Each path below is one point turned by a fixed rotation once a step. After each direction that follows a path, write how fast that rotation turns it, in deg/step (0 if it stays still).
Each turn is a multiple of 5 degrees from 10 to 175, or 0.

[ 22   7  31 -21   7  -7  -3  11  -4  20   8 -22  -3 -30  -6   6  -1   9
  -2  -9   3 -15  13  15 -16 -13 -22   7  16  -3 -26  -4 -28   5 -17   6
  25  -3]
[ 10  13  21 -19   6   2   0  -4 -10  16  17 -12  -2 -26   1   4  -9  21
  -6  -1   0 -14  18  11 -22 -15 -18   5  18  -8 -23  -1 -27  10 -29   9
  33  -6]
[ 17   2  26 -19   2  -8   6   4  -4   9  22  -2 -10 -26   1  -2   3  18
  -2 -10   0 -10   9  14 -29  -9 -17   6  21   3 -20   3 -29  15 -30   2
  25  -8]
[ 16  11  32 -19  -5   1   6   5   2  15  16 -14  -6 -23 -11   3   1  18
   5  -8   0 -17   2   9 -25 -10 -18   3  32   6 -20   2 -14  16 -23  16
  32  -4]
[ 17  17  21 -24  -3  -5   2 -10  -4   9  24  -5 -15 -26   0   2  -5  27
  -3   2   1 -12  12   4 -21  -3 -13   8  29  -4 -11   4 -12  20 -19  18
  29  -7]
[ 32   8  33 -23  -1 -10  -1  -2  -1   9  20   0 -23 -26  -3  -3   9  18
  -1  -4   1 -14   6   6 -21  -5 -23  13  18   3  -4   7 -22  20 -20  16
  23 -11]
[ 31  17  31 -22   2  -8  -8   2   5  18   9 -17 -14 -33  -8   4   3  11
  -4  -6   4 -17  15   9 -12 -10 -21   9  21  -8 -11  -4 -19  12  -8  19
  25  -3]
[ 22  18  26 -19  10  -6  -4  -7  -8  19  16  -9 -11 -25   8   2  -3  23
 -13  -1   7 -10  20   5 -16 -11 -23  11  10  -9 -11   1 -32   8 -16   7
  29  -7]
[ 25   2  32 -20  10  -8  -2   5  -2  15  13 -10 -11 -25   3  -3   5   9
  -4 -11   4 -16  13  18 -22 -10 -21   9  14   0 -18   7 -32  11 -28   6
  22  -9]
[ 14  11  26 -19   9   0   0   6   0  18   9 -18   1 -27  -3   6  -1  13
   0  -8   0 -18  12  19 -24  -9 -16   3  22  -3 -30  -2 -24  11 -26   2
  26  -3]
[  8  13  16 -17   5   2   4  -5  -9  15  19  -3   0 -24   3  -1  -8  21
  -5  -5   1  -9  14  10 -26 -12 -16   5  23  -2 -21   5 -24  17 -33  10
  34 -10]
[ 19   5  28 -16  -2  -4   7   3  -1   9  19  -3 -13 -25  -7  -4   5  16
   2  -9   2 -12   3  10 -28  -5 -12   9  28   7 -18   7 -20  16 -30  12
  28  -7]
[ 21  20  30 -22  -5  -2  -2  -1   2  12  13 -10 -10 -28 -10   3  -2  21
   3   0  -4 -19  10   6 -22 -10 -16   6  33  -2 -14   1 -12  17 -16  18
  28  -8]
[ 25  13  27 -21  -1  -8  -2  -8  -6  13  21  -2 -19 -24   1  -4   1  23
  -9  -1   2 -16  16   4 -18  -6 -22  12  17  -9   1   4 -23  20 -20  22
  33 -11]
[ 33   9  35 -23   6  -9  -6   6   2  17  16 -10 -18 -26  -2  -1   7  11
  -3  -8   3 -19  11  15 -15  -5 -20  12  17   0  -7   3 -26  14 -14  14
  23  -5]
[ 21  20  25 -21   9  -3  -5   0  -3  22  12 -19  -8 -29  -3   3  -2  19
  -5  -5   0 -18  19   6 -12  -9 -23   5  18 -12 -15  -8 -24   8 -13   7
  28  -8]
[ 17   7  23 -20  13  -3  -2  -3  -6  14  15  -4  -8 -24   8  -4  -4  20
 -10  -6   1  -9  19  11 -22 -12 -24   9  11  -5 -17   1 -30   8 -27   8
  30  -7]
Speeds:
[ 1 -9 -1  1  3 -3  2 -3 -5 -3  5 11 -5  3  6 -6  3  1 -4 -1  2  5  1  0
 -2  1 -3  3 -5  4  5  7 -6  2 -7 -2 -2 -5]
125
[ 3 10 -4  1 -6 -1  1  3  3  6 -3 -1  1  1  3  2  9 -6 -9 -4 -1 -4 -1 -2
 -9 -5 -3 -1  3 -1  4  5 -4  4 -7  1  2 -2]
0
[  2   2   2  -2 -10  -1   2  -5   3  -5   3   5  -5   0  -5  -2   2   4
   3   5  -1   0  -6  -6  -1   3   4   2   7   3   8   3   8   7   3   8
   2  -1]
45
